Rows are one point carried round by a steady rotation, each followed by how many ticks it has turned.
The counts run from 0 to 1018.
[104 145 122 151 116 169  99 118  79 115 128 144 145  66 115  96 148 182
 102 146 116  66 132 116 115  74 115 129 110 117 154 106  98 115 148 104
 133 101 124 138 154  97  94 136 115 128 136 131  68 137 155  88 153 154
 135 144  93 100 156 120 135 128 171 125 135 131 162 121 119  99 104  98
 128  53] | 811
[131 161  93 166 109 185  97 129  93  97 118 149 133 116 113 132 152 190
 123 164  87  93 136 110 153 101 152 122 165 126 132 140  87 131 106 109
 131 106 122 152 113 101 139 141 132  97 156 103 100 122 121 121 179 116
 117 146 119 103 136  81 137  97 161 154 146 122 155 128 125  74 138  95
 145  86] | 291
[108 136 133 185 118 205 128 139  65 123 101 120 135 131 116 156 160 149
 114 173 131  75 135 128 139 138 118 119 141 112 135 139  69 116 110 112
 149 128 118 122 146  83 111 164 137 111 119 127  92 107 115 107 146 119
 115 106 116 104 176 126 112 112 148 161 187 182 128 128 111  78 131  90
 116 106] | 450
[102 139 125 177 126 171 108 142  95 145 120 115 130  65 156 124 166 179
 106 144 127  47 138 134 168 116 133 160 125 147 129  80 121  97 120  98
 143  93 107 104 143 103 142 164 143 114 143 103  92 132 160 102 161 152
 162 139 109 125 149 115 129  92 149 137 164 130 138 151 125 102 122 111
 156  76] | 309
[100 157  84 172 137 165  95 133  80  90  94 125 132 104 130 110 170 151
 121 178 125  68 135 146 125 114 128 127 162 115 134 147 101 109 156 103
 121 134 105 146 134  85 106 161 112 114 139 127  97 132 135  67 178 144
 127 144  92 120 145 143 142 116 144 159 147 159 112 128 136  66 105 134
 123  84] | 155
[103 137 147 174 123 159 100 135  89 100 144  98 141  73 121 115 179 163
  94 124 137  58 103 139 143 136 115 132 108  93 163 122 137  97 103 106
 136  99 114 154 164  78 112 170 123 115 124 163  81 143 129  93 114 178
 142  97 123 107 173 112 129  94 141 135 125 135 153  82 117 104 116  97
 153  79] | 135
[ 99 171 107 182  95 168 107 131  70 105 134 115 133  97 127 144 167 153
  94 156 161  87 137 160 115  92 146 117 140 110 133  98 104 125 154 107
 129 103  77 127 147 116 134 125 131 124 139 116 140 120 145  71 137 138
 123 137 100  99 163 123  97 108 167 120 160 131 124 154 120  73 138  86
 134  67] | 66
[104 144 151 162 131 170 118 132  82 138 128 140 145  82 120 149 148 186
  75 159 129  72 123 125 124 122 112  82 115 100 168 130  66 136 146 127
 124 105 119 159 153  94 110 148 109 130 114 121  67 116 119  90 127 157
 113 115 122 105 164 109 103 102 139 128 131 163 110 142 120  80 125  73
 141  74] | 241
[ 99 161 146 191 105 147 111 155 108 127  83 148 143  86 133 142 173 178
  82 168  92  83 143 109 156  82 115 122 145 106 162 111  99 151 131 116
 112  95  96 157 118 120 124 150 114 105 152 103  98  91 120 113 141 147
 136 114 116 117 152  96 104 118 114 105 141 146 105 132 122  90 121  94
 142  52] | 946
[122 125 101 196 129 192 101 144  63 136 124 114 169  74 129 135 159 182
 119 133 133  92 141 130  83 118 134 117 105 141 143 105  77 120 153  92
 160 101 108 125 132  94 133 156 115 114 123 119 116 150 106  76 138 156
 125 153  89 113 143 123 110 122 126 126 154 138 141 150 107  71 143 104
 133  63] | 523
[110 158 120 209  83 200  93 158  89 104 138 136 152  93 125 147 146 172
 121 143 140  83 122 126 122 108 143 102 138 112 140 120 107 124 129  98
 135  73 119 140 134  80 142 137 163 116 130 146 141 163 114  71 125 139
 119 125 116 109 153 108 119 102 171 140 138 142 142 121 146  89 126  95
 154  71] | 923
[123 160 122 168 146 144  88 128  78 104 137 137 153  84 112 116 180 177
 115 156  98  94 151 124 129  83 131 151 156 126 171 138 106 137 123 129
 100  93 106 168 122  79 132 151  96 122 141 111  76 126 126  96 165 137
 137 123 135 109 129  69 155 105 119 131 111 116 163 120 130  78 126  85
 151  69] | 294
[ 92 153 144 179 142 180 116 134  97 127 128 137 154  65 104 122 159 192
 107 132 132  85 150 102 132 108 115 131 109  98 174 108 119 147 119 109
 111  79 111 139 153  92 136 156 138 121 132  94 101 143 114  90 118 146
 110 130 117 106 172 109 112  98 113  92 126 144 129 154 119  92 118  88
 149  55] | 633
[111 175  85 145  98 198 109 118  81  98 118 136 128 102 123 130 137 178
  91 163 116  77 106 123 153 116 157 117 148 136 123 140  84 114 123 115
 152 100  93 135 134  94 146 138 152 110 147 130  98 123 131  86 168 133
 110 132 108 111 153 105 124  75 160 135 147 149 145 129 100  77 132  72
 138  95] | 495
[ 99 141 116 181 141 163 104 140  86 139 147 104 150  81 143 120 176 186
 114 134 119  65 156 135 119 131 136 150 109 121 165  66 109 112 103 111
 137  86 108 108 138 103 159 164 106 104 139  94  99 142 133 100 139 157
 144 125 126 115 150 104 119  97 126 125 144 134 145 143 119  77 137  98
 143  73] | 595
[ 97 159 121 152 156 191 104 136  75 118  95 131 124  65 121 107 177 162
  97 152 119  66 137 113 156 124 108 168 119 118 141 156 114  92 105  97
 129 112 132 126 131 112 106 165 141 115 131 128  60 126 129  97 167 110
 146 105 113 111 153 135 135 106 126 140 167 135 158 106 125  80 107  97
 129  88] | 623
[122 162 141 201  89 150 126 139  74  79 131 129 134  95 126 129 161 155
  80 139 123 108 103 118 127 104 107  86 141 115 147 148 107 127 138 107
 137 109 105 185 127  87 108 131 115 110 136 167 124 149 131  83 143 139
 119 123 114 117 145 122 117  92 153 132 137 128 131 117 109  73 133  75
 127  83] | 323
[130 146 133 190 110 157  96 152  73 131  80 128 129  79 151 121 194 159
 109 149 133  74 161 130 122 100 151 160 153 158 141 125 115  87 142 109
 146  95  99 123 101 105 126 173 115 110 142 121  98 126 129  77 153 133
 167 114 100 137 156 108 129 108 136 129 162 139 118 110 132  75 123 112
 114  66] | 942
[155 125  99 199 144 162 102 140  73 127 110 118 157  83 121 122 170 159
 111 127 127  72 128 118 113 131 170 126 135 140 151 106 115 121 104 107
 167 115  96 114 125  89 133 164  80 106 129 118  88 127  89  98 150 141
 147 113 102 101 152  94 104  90 144 122 159 154 135 116 101  78 143  84
 117  86] | 282
[121 162 152 166 122 174 124 139  71 101 100 146 119  94 112 131 185 141
  97 143 116  80 146 107 142 122 123 137 164 101 145 171 117 115 101 114
 125 114 104 155 129  88  93 145  96 124 139 143  65 112 127 106 169 114
 152  90 125 101 152 111 127  83 143 157 145 140 152  94 122  92 129  85
 115  90] | 80
[107 139 118 221 128 180 111 133  63 116  96 150 156  94 146 142 163 204
 107 159  93 109 142  99  97 129  98 122 125 142 138 124  78 107 129 117
 155 102 119 136 112  95 137 163 112 115 141  96 110 148 111  73 128 149
 121 139 116 121 135 116 112 110 115 131 146 154 123 130 121  78 143 112
 123  90] | 693
[120 152 106 166 129 181 117 135  67 120 105 112 118  95 111 129 153 140
  95 172 106  60 125 134 120 137 155 127 180 136 140 117 113 111 120  97
 136 126 119 144 125 105 120 142  93 103 144 115  93 115 129  79 193  98
 140 116  95 101 147 123 127  89 177 154 179 134 139 126 132  75 128 113
 122  79] | 363
[ 98 145  87 160 105 157  90 140  76  82  95 128 137  90 124 107 153 172
  87 188 112  76  98 148 125 109 100 118 147 129 150 125  94 112 133 124
 129 128 116 154 140  81 113 159 133 107 135 138  77 108 146  98 151 178
 109 114 105 109 154 122 132 115 150 130 141 167 114 121 112  79 124 127
 148  82] | 698
[112 151 116 214 123 154  92 146  91 123  86 126 154 102 138 125 161 162
  85 162 113  76 141 126 149  75 120 148 142 118 157  72 100 144 143 113
 146 115  88 133 128  99 144 157 121  89 158 120 102 119 136 120 147 148
 143 120 109 128 127 101 116 129 100 117 151 131 105 115  94  73 137  99
 142  83] | 199
[ 84 151 100 187 115 174 109 120  63 111  96 117 131  72 107 104 190 157
 116 146 135  78 140 103 108  98 123 153 138 111 149 108 132 118 124 104
 136 100 106 129 147 118  93 133 115 142 158 128 125 142 119  92 150 131
 116 131  98  89 167 133 106 115 141 119 161 122 165 132 128  95 106 107
 111  62] | 62
[111 164  98 150  92 158 110 108  75  95 123 141 141  95  99 105 167 156
  97 154 135  93 123 135 141  69 137 133 156 116 143 117 109 148 145 121
 138 115 102 140 168  90 119 118  98 101 146 135  85 102 148 116 160 157
 128 135 112 107 146 111 117 118 149 122 153 131 150 132  82  81 141  67
 118  72] | 778
[ 96 127 138 161 123 168 112 117  50  91 132 104 121 107 136 119 177 162
  97 164 149  71 135 148 118 131 105 152 128 104 140 117 112 120  88 118
 145 114 122 131 181  69 103 142 111 113 116 131  93 135 165  91 128 166
 122 110 139 105 142 134 126 111 134 164 163 162 154 121 106  88 142 106
 121  93] | 20
[105 159 117 218 114 174 114 127  69 113  89 119 159 107 147 143 182 154
  91 155 140  90 158 130 131 117 117 134 136 130 140  99 106 128 131 102
 157 105  93 124 151  94 135 160 116  98 153 122 110 133 118 104 119 150
 150 122 115 110 150 126  90 108  93 114 166 161 119 132  80  74 160  89
 125  91] | 485
[131 158 106 161  85 164 108 131  88  99 118 140 154 104 118 123 153 181
 101 166 114  83 100 132 173 100 152 104 146 127 141 120  90 116 128 119
 138  90 107 141 129  83 139 144 145  98 151 133  96 114 148  96 145 170
 112 121 113 125 165  95 135  80 166 136 135 161 119 124 105  83 122  89
 149  79] | 494
[ 91 141 111 167 120 190 103 129  77 125 100 125 132  72 111  98 164 171
 129 144 122  72 139 111 128 110 124 142 121 110 147 102 110 118 123  96
 134 100 125 115 154 107  93 134 128 129 156  96 112 149 115  86 160 135
 113 138  95  83 167 135 122 118 151 127 164 160 163 149 146  98 106 123
 130  61] | 61
[110 156 136 198 156 159 100 139  84  99 132 113 132  65 143 112 193 160
 100 124 125  83 143  95 114 121  93 147 116 112 157 133 135  96  95  98
 136 105 129 152 139  83 117 171  96 113 120 141  97 180 124 101 144 128
 152 117 132 130 140 109 131  97 129 152 140 108 163  87 133  93 129  93
 133  87] | 508
[125 159  93 173 136 162  90 121  98 117 120 136 127  88 153 108 175 174
 126 154 104  62 162 131 151  96 137 147 151 120 127  88 118 122 122  92
 139  98 122 125 143  84 122 148 112  86 161 106  93 154 142  99 203 111
 157 151 116 107 114 112 139  93 158 147 153 121 157 130 129  78 137  99
 138  99] | 683
[123 146  98 166 140 173  96 134  74  69 132 137 143 101 111 125 143 174
 102 160 109  94 123 116 129 118 119  95 143 101 157 135  86 146 114  99
 120 141 121 163 164  65 117 154 110 104 136 143 102 138 110  79 158 157
  99 127 104  95 146 114 137  89 152 154 132 166 111 138 107  77 108  93
 133  95] | 38
[ 95 138 112 154 147 165 119 126  62 147 104 119 122  93 138 110 183 169
  99 152 117  61 164 140 120 112 128 178 150 136 128  96 113 115 117 113
 146 111 103 118 140 119 126 145  94 114 151  75  72 105 156  97 184 123
 153 129 127  97 134 124 127 120 138 138 170 122 169 149 114  71 132 100
 131  80] | 480
[ 81 164 125 141 157 187 118 124  65 121 146 117 147  95 104 124 185 178
 126 159 139  88 171 146 125  98 124 171 143  89 148 146 121 129 133 136
 100 102 109 143 160  93 114 138 110 137 127  93  78 124 125  81 139 147
 119 118 150  82 142 111 158 110 110 132 124 141 168 153 135  76 120  92
 150  77] | 838
[112 174 107 170  96 182 102 136  76 113 120 116 141  83 129 128 155 140
  83 142 158  65 125 143 115  98 137 109 120 123 125 139 102 114 158  93
 142 127 102 136 149 103 125 164 120 105 122 173 110 145 144 101 154 133
 158 118 107 121 166 141 104 102 150 118 177 140 134 111  99  70 124  79
 120  88] | 530
[120 143 161 187 101 154 108 139  71 133  97 139 124  71 149 125 194 167
  85 152 119  69 133 121 114  98 110 159 134 132 143 110 125  93 118 108
 147  93 118 134 113 109 110 152  93 121 139 118  86 125 150 100 151 124
 163 106 132 129 144 113 121  94 130 119 161 107 146 102 114  79 145 101
 124  72] | 195
[110 160  87 168 113 169  95 124  60  90 104 120 135 108 128 124 173 145
 114 166 149  80 145 156 106  94 133 135 162 137 128 155  92  88 166 105
 140 133 110 131 130  94 112 162 118 125 143 131 105 118 149  69 160 115
 139 118 106 102 153 131 135 131 151 141 173 140 139 109 139  68 129 101
 114  88] | 156
[ 99 156 117 181 162 168  95 129  99  83 135 115 125  79 123 111 162 171
 126 135 140  82 160 119 140 119 126 120 128  97 158 117 132 166 113  90
 119 109 108 133 184  57 119 160 112  94 150 112 113 178 107  89 151 154
 123 142 106 105 138 113 133 100 124 142 130 154 113 141 122  73 104  97
 117  79] | 430
